In the data rows, the value 128 means zero.
Here are some points:
[111, 100, 112, 115, 124, 127, 110, 119, 157, 109, 120, 119, 132, 127, 131, 133]
[146, 126, 93, 153, 143, 126, 149, 173, 131, 103, 152, 138, 147, 101, 172, 149]
[93, 111, 123, 128, 149, 129, 140, 117, 115, 126, 123, 146, 105, 114, 123, 94]
[126, 123, 128, 138, 146, 140, 125, 134, 94, 103, 111, 102, 118, 122, 118, 140]
[148, 155, 117, 160, 113, 161, 157, 173, 173, 163, 171, 151, 173, 141, 123, 130]
[116, 149, 143, 131, 122, 164, 94, 115, 141, 143, 117, 101, 123, 163, 128, 126]
[131, 164, 144, 172, 173, 146, 125, 132, 94, 123, 138, 98, 94, 109, 122, 94]
[121, 94, 170, 173, 173, 148, 173, 118, 110, 94, 94, 118, 124, 101, 122, 158]
[111, 104, 121, 113, 125, 119, 131, 142, 126, 139, 124, 145, 124, 125, 127, 118]
[151, 149, 155, 115, 122, 124, 140, 108, 138, 159, 134, 140, 130, 141, 145, 143]
[127, 152, 143, 145, 144, 127, 113, 122, 125, 133, 128, 137, 117, 121, 132, 116]
[114, 94, 93, 99, 118, 95, 105, 108, 118, 117, 160, 150, 131, 118, 155, 147]
[111, 135, 106, 116, 126, 106, 126, 148, 124, 143, 173, 173, 149, 118, 171, 116]
[112, 172, 142, 140, 129, 147, 94, 124, 94, 160, 171, 145, 139, 173, 168, 102]
[149, 150, 121, 162, 123, 147, 111, 151, 122, 94, 120, 106, 125, 111, 111, 127]
[93, 120, 93, 173, 135, 173, 135, 164, 136, 116, 173, 142, 173, 152, 149, 94]
[93, 94, 93, 103, 94, 113, 94, 127, 111, 120, 141, 136, 173, 170, 151, 173]
[109, 110, 127, 100, 120, 112, 94, 94, 94, 98, 94, 107, 94, 107, 101, 115]
[93, 94, 97, 95, 122, 94, 114, 102, 111, 172, 167, 173, 161, 137, 173, 145]
[109, 163, 158, 107, 123, 123, 106, 109, 141, 173, 135, 141, 140, 156, 107, 103]
[137, 160, 137, 143, 139, 139, 121, 110, 112, 129, 149, 118, 131, 153, 150, 138]
[133, 120, 128, 155, 114, 164, 137, 148, 133, 104, 130, 105, 150, 133, 133, 173]
Here are 24 more points, each followed by its number:
[93, 128, 164, 127, 102, 168, 94, 110, 158, 173, 132, 126, 173, 173, 118, 145] 0
[151, 140, 134, 95, 116, 103, 133, 110, 143, 130, 94, 107, 101, 113, 101, 132] 1
[158, 159, 144, 157, 151, 138, 152, 154, 168, 140, 143, 137, 136, 111, 111, 113] 2
[109, 163, 131, 163, 155, 164, 123, 164, 128, 163, 173, 152, 149, 173, 167, 94] 3
[150, 151, 143, 109, 137, 103, 130, 94, 121, 125, 108, 109, 109, 138, 144, 149] 4
[115, 109, 118, 138, 149, 143, 142, 150, 118, 120, 145, 149, 172, 137, 155, 130] 5
[93, 94, 93, 157, 94, 173, 137, 148, 158, 132, 131, 112, 138, 136, 105, 107] 6
[139, 171, 171, 120, 168, 123, 114, 94, 119, 159, 119, 155, 128, 159, 142, 116] 7
[109, 94, 107, 112, 103, 123, 117, 101, 94, 114, 105, 106, 125, 137, 128, 152] 8
[99, 112, 117, 118, 111, 126, 122, 118, 131, 134, 126, 141, 128, 114, 134, 105] 9
[137, 126, 93, 121, 134, 119, 136, 144, 131, 127, 173, 168, 142, 110, 162, 106] 10
[93, 159, 94, 158, 141, 164, 94, 161, 95, 145, 173, 152, 130, 150, 173, 94] 11
[162, 152, 155, 95, 94, 120, 127, 139, 173, 173, 142, 128, 140, 163, 95, 142] 12
[114, 155, 139, 131, 167, 124, 134, 121, 102, 144, 173, 163, 160, 139, 173, 127] 13
[142, 94, 101, 126, 139, 94, 158, 140, 129, 113, 147, 155, 138, 94, 157, 150] 14
[95, 110, 99, 125, 132, 148, 129, 166, 162, 170, 171, 155, 162, 147, 131, 114] 15
[136, 145, 149, 142, 124, 137, 128, 126, 131, 108, 104, 112, 120, 120, 131, 119] 16
[168, 131, 118, 173, 132, 173, 173, 173, 155, 94, 94, 94, 105, 94, 95, 158] 17
[93, 94, 93, 158, 148, 173, 158, 163, 143, 123, 156, 156, 173, 156, 144, 122] 18
[136, 131, 149, 142, 118, 155, 147, 131, 151, 153, 133, 127, 149, 139, 118, 140] 19
[167, 172, 132, 103, 119, 112, 94, 96, 142, 128, 125, 109, 122, 120, 124, 104] 20
[141, 94, 123, 103, 135, 104, 173, 170, 173, 156, 144, 164, 133, 114, 121, 156] 21
[101, 94, 126, 110, 107, 108, 125, 123, 133, 129, 115, 125, 131, 131, 122, 139] 22
[102, 94, 93, 95, 130, 94, 132, 137, 94, 104, 160, 173, 132, 94, 173, 146] 23
Which two of these numbered points are nearest to each point below, ignoring the 2 directions in which the first points spread most? Their numbers follow each, nearest first.
[116, 100, 110, 146, 94, 164, 100, 137, 120, 94, 98, 94, 107, 136, 99, 104] > 6 8
[123, 143, 121, 153, 120, 156, 94, 119, 94, 97, 113, 94, 143, 133, 143, 131] > 8 16
[93, 94, 93, 109, 104, 148, 115, 101, 94, 126, 108, 116, 136, 156, 106, 100] > 8 6
[126, 118, 93, 173, 136, 173, 173, 173, 173, 100, 153, 112, 149, 114, 99, 94] > 6 15
[96, 172, 129, 140, 140, 146, 94, 127, 99, 142, 173, 143, 161, 164, 162, 107] > 3 11
[93, 134, 137, 129, 171, 137, 106, 121, 114, 173, 173, 173, 173, 173, 173, 124] > 3 13
[143, 129, 142, 128, 132, 125, 146, 118, 147, 146, 134, 152, 144, 144, 137, 145] > 19 2
[168, 143, 172, 95, 94, 124, 139, 94, 170, 154, 94, 94, 133, 167, 95, 173] > 12 1
[172, 152, 131, 130, 103, 116, 126, 153, 149, 108, 111, 94, 94, 101, 95, 124] > 1 2
[152, 168, 172, 144, 173, 121, 148, 120, 150, 152, 105, 130, 94, 101, 95, 94] > 2 1
[106, 109, 101, 173, 142, 171, 131, 169, 96, 100, 142, 121, 139, 111, 126, 109] > 5 18
[105, 128, 152, 122, 117, 173, 123, 137, 166, 166, 147, 119, 173, 173, 105, 130] > 0 19
[140, 138, 133, 114, 123, 94, 107, 117, 97, 127, 120, 118, 94, 105, 137, 107] > 16 10
[101, 139, 133, 131, 114, 163, 99, 145, 163, 163, 136, 142, 173, 173, 118, 131] > 0 19
[109, 117, 116, 127, 158, 124, 120, 95, 94, 121, 136, 152, 138, 134, 168, 152] > 13 5
[125, 94, 122, 150, 146, 124, 141, 148, 116, 114, 125, 153, 118, 111, 145, 147] > 14 5
[172, 164, 143, 107, 112, 94, 113, 98, 133, 109, 107, 112, 94, 100, 122, 123] > 20 1
[172, 106, 132, 173, 100, 173, 149, 173, 173, 94, 94, 94, 157, 128, 95, 173] > 17 22
